In the data rows, 128 means zero.
Here are some points, one per row:
[ 81 102  94 162  95 135 109 145 177 159 160 149 100 140 114 182 211 107 109 106 142  67 143  60 104  87 105 145 134
 112 105 124 175  97  81 137 157 125 141 126 156 117 164  92  94 159 115 123]
[120 124 166 151  78 116 158 135  79  83 132  95 205 151 144 136 156 154 113 141 174 145 104 150  48 128 126 135 137
 124 116  93 134 104 116  93 102 126 163 132 135 134 110  97 178 191 140 103]
[174 104 108 133 118 165 131 140 136 155 112 113 107 152 167 127  92 167  72  94  92 118 154 124 130 129 151 141 131
 121 161  94 120 145 178 126 181  45 119 109  93 105 188 154  96 177 104  67]
[134  86  89 148 175 124  56 200 104 185 186 116 175 160 133  83  96 110 190 124 155 100  96 122 172 128 174 123 154
  99 112 153 151 142  92 165 155 142 117 201  89 110 146 105 174 150 152  77]
[160 128  48 158 116 156  92  95  27 150 114  93  91 156 173 175 127 142 155 193 110 125 158 119 119 134 105 157 109
 118 137 148  89 160 104  89 140 134 134  76 161 148 186  95 181 159 112 137]
[151 100 133 145 131  75 129  68 107 102 146 108 181 111 149 194 123 120 176 120 150 131 163 176 117 143  92 138  71
 102 160 140 154 111 146 178  97 122 123 147  97  81 144 125  85  95 131 102]
[ 93 128 137 161 106  98 126 160  89 147  93 145 104 177 119 134  82 139 138 165  70  98 102 118 109 142 132 114  86
 167 146 102 102  76 123 119 166 179 118  88 124 157  91 166 108 105 120 116]
[110 148 168 174 149 127 101 120 161 170 115  77  87 156 140 162 169 164  91 171 124 136  98 180  84 118 136 120 140
 153  99 102  88 144  94 118 124 157 165 148  80  93 156 117  99  85 104  96]
[ 97 183 103 139 176 110 191  84 169 112 170 128 112 162 132 106 139 136 190 131 117 174 165 143 153 139 102 120 137
 123 119 126 113 121 132 124 166 118 131 154 148 126 136 146 153 120  64 119]
[122 130 179  81 174 116  79 127 143  92 137 179 177 170  97 188 106 154 137 123 137  99 173  92 116 206 164 190 162
 139 105 162 107 123 168 134 142 107  84  54 121 137 143 118  93 126 117  89]
[ 74 160  89 133  97  90 120 155 151 126  49 139 116 127  77 143  65 136 136 178 160 145  57 182 109 117 161 165 157
  47 131 143 209 112 162  82 130  65 158 156 114 121 151 151 115 137 128 174]
[121 138 147 117 104 103 107 153  62 145 110 101 109  79 160 112 148 136 137 113 177 158 107  95 131  74 186  95 175
 166 149  89 107 116 158 122 119 105 105 112 150 114  96  82 143 146 109 115]
[ 50 110 141 137 120 163 153 119 136 167 111 173 149 176 108  97 117  89 129  99 111 110 150 134 116 135 109 133 129
 173  88 193  99 126 132 162 131 141 158 131 153 165 149  87 142 147  99 172]
[162 206 148 195 138 144 132 125 130 138 175 110 121  85 118 146  92 189 164 126 146  95  62  76  74  98 105 165 145
  97 150 187 100 115 146 178 119  87 101 131 177 161 144 137 107 112 148 147]
[121 158 192  69  47 129 132 176  98 145 160 100 119 136 105 121 124  75  88 140 135  82 148 134 161 171 142  80  50
  70 107 123 115 101 108 127  97  95  84 124 145 112 165 142 160  90 168 107]
[125 132 129 140 104 116 131 121 144 143 118 123 110 121  49 125 160 144 174 149 157 102  93  81 136 134 139 134 105
 187 141  76 148 201 180 127 121 126 183 136 177 116 107 134 170 112 125  98]
[167 146 157 164 141 111 122 142 187 132 124  82 171  88  87 151  70  69 123 122 117 102 195 126 152 118 156 138 167
 167 193 108 174  52 126  99  94 158 156 100 104 123 155 132 179 191 112 132]
[119  90 123 119 111 120 156 118 164  94 138  95 163 162 115 113 168 122  96 146  84 161 101 144 119  97 119 124 129
 153 165 181 173 172 111 116  80 136 124  70 140 108 102 210 123 173  85 113]
[120 150 164 149 168 137  66 165 148 105 194 135  90 104 172 130 140 154  52 106 166 164 167 141 181 100 133 168  90
 108 150 148 118 159 149 113  79  71 159 113  84 137 120 101 149 119 100 191]
[141 131 117 144 118 136 130  94  92 182 100  97 130 179 109 154 112 103  90  88  81 155 146 110 196 137  79 173 140
  83  78 100 135 132 182 156  56 121 120 186 175 159  95 132 127 110 158 112]
[111 147 124 151  96 150 156 113  95 133 150 116 146  95  91 145 118 163  76 155 140 150 159 181 162 141 114 108 155
 187  79 119 156 134 107 188 166 131 127 143  83 181 174 104 112 100 127 127]
[167 183 126 102 136  82  87 106 170 117 124 140 135 115 162  95 105 106  88  91 144 141 100  96 136  77 106 167  86
 180 138 105 158 141  88 127 156 193 161 132 135 127 166 149 149  72 172 116]
[150  77 112  77 104 141 148 142 156  90 135  86 105  94 108  80 109 100 128 208  47 113 151 118  83 155 121 193 142
 144 112 129 123 159 154 153  98  97 128 157  86  99 103  68 151  83  85 142]
[197 143 111  95 147  90 120 122  96 127 159 177  72 141  73 147 122 115  94  84 142 125 113 148  58 142 109 106  59
 130 151 106 157  73 136 131 153 117 102 201 147 148 101 117 145 152  48 141]
[180  92 153 158  91  66 170 147 137 180 136  89 123  87 143 140 156 173 127  65 119  81 126 110 143 174 142 147 105
 106  58 164 199 167  98  77 188 134 130  99  96 109  64 148 126  90 120 177]
[143 136 141 109 114 102  82  90 112 124 129 190 162 127 131  89 137 115  80 128 113 142 128 147 135  97 186 115 147
  30 159 150 125 157  97 182 156 164 159 108 165 129  82 100 113 110  58  73]
[120  95 118  86 143  73 160 122  92 150 158 181 147  99 164 179 103 163 129 153  90 115 169  93 130 101 107  96 137
 113 156 154 137 124 102  68 116 131 140 184 155  96 109 109 142 120 166 139]
[122 144 123 114 137 118 112 139 124  58 115 123 151 170 126  35 145 220 144 115 111  49 155 133 166 122  85 125 123
 104 160  53 127 134 126 162 121 138 132 135 108 168 131 147 153 128 120 140]
[145 152  95 112 170 158 113 197 148  99 118 106 118 101 167  96 132 117 158  93  75 139 147 130  74 128 137 111 160
 125  84 119 185  97 101 117  90 123 153  75 122 200  84  93 112  93 145  65]
[137 113  96 200 104 141 159 118 173 148 139 126 127 125 171  95 126 134 102 151 163 185  87 124 151 164 155 104 104
 166 128 159  95  79 169  98  94 127  78 184 128 127  91 126 141 123  85  41]
[142 104 147 116  65 100 127 186 182 112 113 143 133 149 124 134  95 174 159 113 124 166 125 125 121 138 118 118 143
 145 133 173  96 186 113  93  71 157 102 145 167 153 180 105 115 114 114 117]
[161 126 106 136 114  89 156 121 114 171 208 184 102 194 135 114 143 130 116 125 117 125 153 152  84 110 147 108 177
 143 109  96 124 108 182 141  55 135 178  73 100  81 149 175 124  99 191 144]
[104  97 122 110 134  98 114 114 147  88 120 111  79  83 204 160 148 108 125 170 127 135 119 111 138  86 130 171 131
  70  49  79 141 107 149 146 118 224  64 131 141 158 156 154 103 177 107 137]
[139 120 136 109 109 142 160 163 122  99  77  84 122 144 156  94 141 135 132 136 171 160 192  69 112 154 171 121  49
 130 152 158 155 116 189 151 131 135 189 174 134 130 140 150  64 131 130 121]
[ 72 109 120 148 132 126 144 115  93 118 132 127 124 115 185  82 100  65 123  54 153 156  55 121 114 205  78 147  97
 164 167 134 143 126 105 123 107 119 127  84  96 133 150 126 124 140 149 116]
[ 47 142 118 132 117 135  92  86 134 125 179  97 125  81  90 177 102 146 141 143  80 159 148 108 134 124 143  94  88
 155 166 152 170 150 111 171 136 124 135 129 127 174 115 143 142 105 145  96]
[ 93  90 115  92 157 149 112 164 135 160 154 118 221  96 141 124 160 128 117 161 100 113  88 163 121  42  73 144 100
 155 138 123 120  98 198 115 179  89  88 121 160 120 123 154 125 105 123 151]
[ 56 151  93  59 102 102 124  86 125 183  68 144 110 124 156 131 122 198 157  74 131 171 164 164 109 129 195 115 137
 156 151 125 103 103 114 125 128 108  92 137 116 168 116 148 133 145 151 146]
[133 162  94  82 148 156  95 124 108 137 128  95 112  73  89 104 168 164 111 171 139 108 111 114 191 153  80  97 147
 134 115 175  80  66 110 102 104 147 184 112  81 142  82 159  67 171 151 129]
[148 152 112 156 111 152 150 170 150 143  95 159 141 154 125 137 105 133 129 164 140 229 133  94 165 135 125 160  78
 127 128 109 135  71  70 160 169 106 108  74 116  95  73  79 126 121 148 187]
[ 75 110 157 145 183 136 157 101 120 171 124 131 111  86 116 100 106 144  81 130 142 140 123 120 129 173  97 123 153
 118 172  75 161 149 166  78 146 177  99  93 174 101 136  53  96 133 166  97]
[120 136 122 122 172 209 161 173 120 123 142 142 108 117 109 107 168 169 158 100 124 104 133 207 136 177 173 199 106
 128 138 122 139 112  86 121  93 177 102 142 211  55 133 181 154 137 130 145]
[149 105  86 127 169 128  96 119 191  98 137  70 112 155 171 183 137  97  87 152 162  99 113 175 118 179 165  53 148
 130 137 136 137 158 138 167 164 101 132 102 207 170  93 137 179 108 190 184]
[124 189 114 152 100 191 133 111 106 105 107 146 102 150 143 129 166  56 146 129 159  92 164 111 100 104 128 121 169
 111 189 128 142 161 103  75 122  98  63 135  85 111 105 175 132  47 103 124]
[191 177 143  98 138 119 139 171  94 158 117 158 133 109 118 135 193  82 154 116 104 153 128 196 109 137 129 150 115
 130 150 170 125 182 176 131 164 186 134 112  98 157 141 113 112 162 137 133]
[136  47 169 182 125 108 124 104 114 158 124 114 104 114 119  45 119  92 110 159 150  95 173 149 108 117 120 159 163
 131 185 164  94 125  84 149 140 119  91 159 115 177 118 137  83 142 146 194]
[155  84 127  56 104 214 158  75 143 145  95 117 141  96 137 118 103 164  96 115 155 122 105 119  78 134 126 106 154
  87 135 160 109  90 135 183 146 166 153 113 114  82 168 139 192  87 130 134]
[153  71 221 123 145 153 131 165 130 153  77 166  88 114 163 181 158 118 173 140 160 157 125 118 180 130  38 114 179
 105 133 121 141 119 134 156 152 120 162 144 106 165 108 195 202 112 113  93]
[144 149 149 136 121 188 129 107 164  93 128 135 111 167 169 156  67 121 183 108 135  61 142 204 168  55 117  91 111
 132 116 164 133 113 152 104 133 160 166 139 152 102  78  63  84 112 137 118]
[170  79 146 153 144 179  66  68 157 150  91 131 176 120  71 101 183 148 172 136 141 168 144 116 104 145 129  61  95
  98 113  81 131 120 140  83  83 143 109 136 124 149 155  99  90 131 147 185]
[144 135  38 100 119 115 157 180 137 134 128 138 178 118 120 156 114  95 102 122 187 124 143 136 136 161 105 127 180
 123 149  56  55 135  95 146 130 150 161 136 155 109 136 133  68  84  97 156]
[ 99 155 162 127 125 118  90 135 143 141 118  76 117 122 137 158 121 124 149  78  83 114 107 113 123 144 109 106 145
 129 137 108  75 163 114 188 123 132 118 140  99  60 105 125 138 163  79 164]
[126  66 118 147 148 159 100 158  86  45 104 124  82 116  49 114  90 119 122  79 136 203 146 140 102  90 134 130 114
 158  81 123 100 129  95 119 178 125 130 132 166  86 111 170 102 137 170  90]
[116 159 105 131 169 103 126 139 100 155  84 151 152 105 108 100  85 118 117 167 193  80 177 127 119  82  85  84  98
 148  36 150 143 181 124 157  77 116  96  71 123 104 129 166 145 155  90 119]
[139 104 135  94 136 127 158  62 129 128 101 146 112 130 139 169 153 113 153 145 149  75  75 133 154 103 175 183  98
 194 124 102 113 127  72 165  70  90 136 133 118 150  96 125  81 143 146 121]
[106 137 129 126  96 138 179 133 144 116 188  88 111 186  81 131 123 118 145 130 117 148 124 104 115  82 109 117 133
  55 162 130 105 159 165 148 170 165 103 113  83 144  76 117 129 168 190 129]
[ 94 118 136 105 126 115  97  88 138 111 190 136 144 110 112 135  91 100 140 113 147 123 133 116 112 149 135 196 131
 106  92  91  62 125 149  56 155 134 165 133 108 167  95 167 168 111 116 111]
[129 115 200  85 199 118 175 115 103 139 170 116 130 158 125 110 122 108 171 129  94 146  63  89 148  98 166  94 133
 100 128 107 152 117  80 110 115  84 168  96 150 140 177 119  84 105  82 149]
[130 164 163 158 121 177 133 148 110 109 143 218 151  76 179 127 115 126 106 173  67 125 112 112 109 181 154  96 129
 131 111  92 148 189 132 135 130 127 151 200 138 115 115 169 106 183 148 157]
[100 100  91 201 151  72 142 143  89  50  84 171 128  84 103 132 184 117 116  82  66 104 100 135 173 132 159  88 134
 114 133 154 102  98 183 128 112 129 140 115  95 104 174  81 171  71 144 135]
[152 138 124  98 141 171 111 107  68  87 130 108 157 191 120 171 114 135  88 102 140 131  88  83 163 122 156 131 156
 166 117 150 175 148 147  92 143 178  81 158  86 136 145 118 115 123  91 197]
[137  88 103  99  53 124 104  91 166 106 157 176  71 110 126 112 125 119 204 128 137 130 119 167 178 133 103 107 141
 153 129 126 144 130 126 104 138 103  95  96 127 148 165  95 132 176 117 138]
[165 168 122 173 117 109 163  85 143 116 100 130 172 105 151  88 131 103 125 106 104 138 136 104 150 101 149 129 129
 121  72 133  67 116 123 106 167  73 125 126 156 123 156 166 132 140 149 140]
[124 197 154  99 124  82  98 113 116 116 108 121 130 174 143  78 170 115 133 158 102 154 135 116 124 149  86 118 194
 170 102 158 155 107 136 121 160  93 115 158 160  55 130 105 125 143 188 127]
[137 138 116 117 198 125 192 163 192 117  90 153 124 146 100 148 146 122  96 136 140 105 110 116 129 131 141 131  99
 108 139 145  72 157  65 100 118 115 104 147  84 147 138  95 158 160 189  85]
These points spread out most along one direction. Take the direction at right angles to it along which they spread out most. Go by this last direction. How many in every 100 of the points above lie lower along it than each point below? Answers are rounded to whole numbers. More than half of the points above lie lower than the first one.
[110 148 168 174 149 127 101 120 161 170 115  77  87 156 140 162 169 164  91 171 124 136  98 180  84 118 136 120 140
 153  99 102  88 144  94 118 124 157 165 148  80  93 156 117  99  85 104  96] 57
[100 100  91 201 151  72 142 143  89  50  84 171 128  84 103 132 184 117 116  82  66 104 100 135 173 132 159  88 134
 114 133 154 102  98 183 128 112 129 140 115  95 104 174  81 171  71 144 135] 3
[137 138 116 117 198 125 192 163 192 117  90 153 124 146 100 148 146 122  96 136 140 105 110 116 129 131 141 131  99
 108 139 145  72 157  65 100 118 115 104 147  84 147 138  95 158 160 189  85] 14
[150  77 112  77 104 141 148 142 156  90 135  86 105  94 108  80 109 100 128 208  47 113 151 118  83 155 121 193 142
 144 112 129 123 159 154 153  98  97 128 157  86  99 103  68 151  83  85 142] 28
[ 81 102  94 162  95 135 109 145 177 159 160 149 100 140 114 182 211 107 109 106 142  67 143  60 104  87 105 145 134
 112 105 124 175  97  81 137 157 125 141 126 156 117 164  92  94 159 115 123] 85
[142 104 147 116  65 100 127 186 182 112 113 143 133 149 124 134  95 174 159 113 124 166 125 125 121 138 118 118 143
 145 133 173  96 186 113  93  71 157 102 145 167 153 180 105 115 114 114 117] 58
[129 115 200  85 199 118 175 115 103 139 170 116 130 158 125 110 122 108 171 129  94 146  63  89 148  98 166  94 133
 100 128 107 152 117  80 110 115  84 168  96 150 140 177 119  84 105  82 149] 40
[ 99 155 162 127 125 118  90 135 143 141 118  76 117 122 137 158 121 124 149  78  83 114 107 113 123 144 109 106 145
 129 137 108  75 163 114 188 123 132 118 140  99  60 105 125 138 163  79 164] 65
[122 144 123 114 137 118 112 139 124  58 115 123 151 170 126  35 145 220 144 115 111  49 155 133 166 122  85 125 123
 104 160  53 127 134 126 162 121 138 132 135 108 168 131 147 153 128 120 140] 34
[126  66 118 147 148 159 100 158  86  45 104 124  82 116  49 114  90 119 122  79 136 203 146 140 102  90 134 130 114
 158  81 123 100 129  95 119 178 125 130 132 166  86 111 170 102 137 170  90] 35
[197 143 111  95 147  90 120 122  96 127 159 177  72 141  73 147 122 115  94  84 142 125 113 148  58 142 109 106  59
 130 151 106 157  73 136 131 153 117 102 201 147 148 101 117 145 152  48 141] 29
[167 146 157 164 141 111 122 142 187 132 124  82 171  88  87 151  70  69 123 122 117 102 195 126 152 118 156 138 167
 167 193 108 174  52 126  99  94 158 156 100 104 123 155 132 179 191 112 132] 22
[141 131 117 144 118 136 130  94  92 182 100  97 130 179 109 154 112 103  90  88  81 155 146 110 196 137  79 173 140
  83  78 100 135 132 182 156  56 121 120 186 175 159  95 132 127 110 158 112] 60
[106 137 129 126  96 138 179 133 144 116 188  88 111 186  81 131 123 118 145 130 117 148 124 104 115  82 109 117 133
  55 162 130 105 159 165 148 170 165 103 113  83 144  76 117 129 168 190 129] 74
[180  92 153 158  91  66 170 147 137 180 136  89 123  87 143 140 156 173 127  65 119  81 126 110 143 174 142 147 105
 106  58 164 199 167  98  77 188 134 130  99  96 109  64 148 126  90 120 177] 5
[121 138 147 117 104 103 107 153  62 145 110 101 109  79 160 112 148 136 137 113 177 158 107  95 131  74 186  95 175
 166 149  89 107 116 158 122 119 105 105 112 150 114  96  82 143 146 109 115] 66
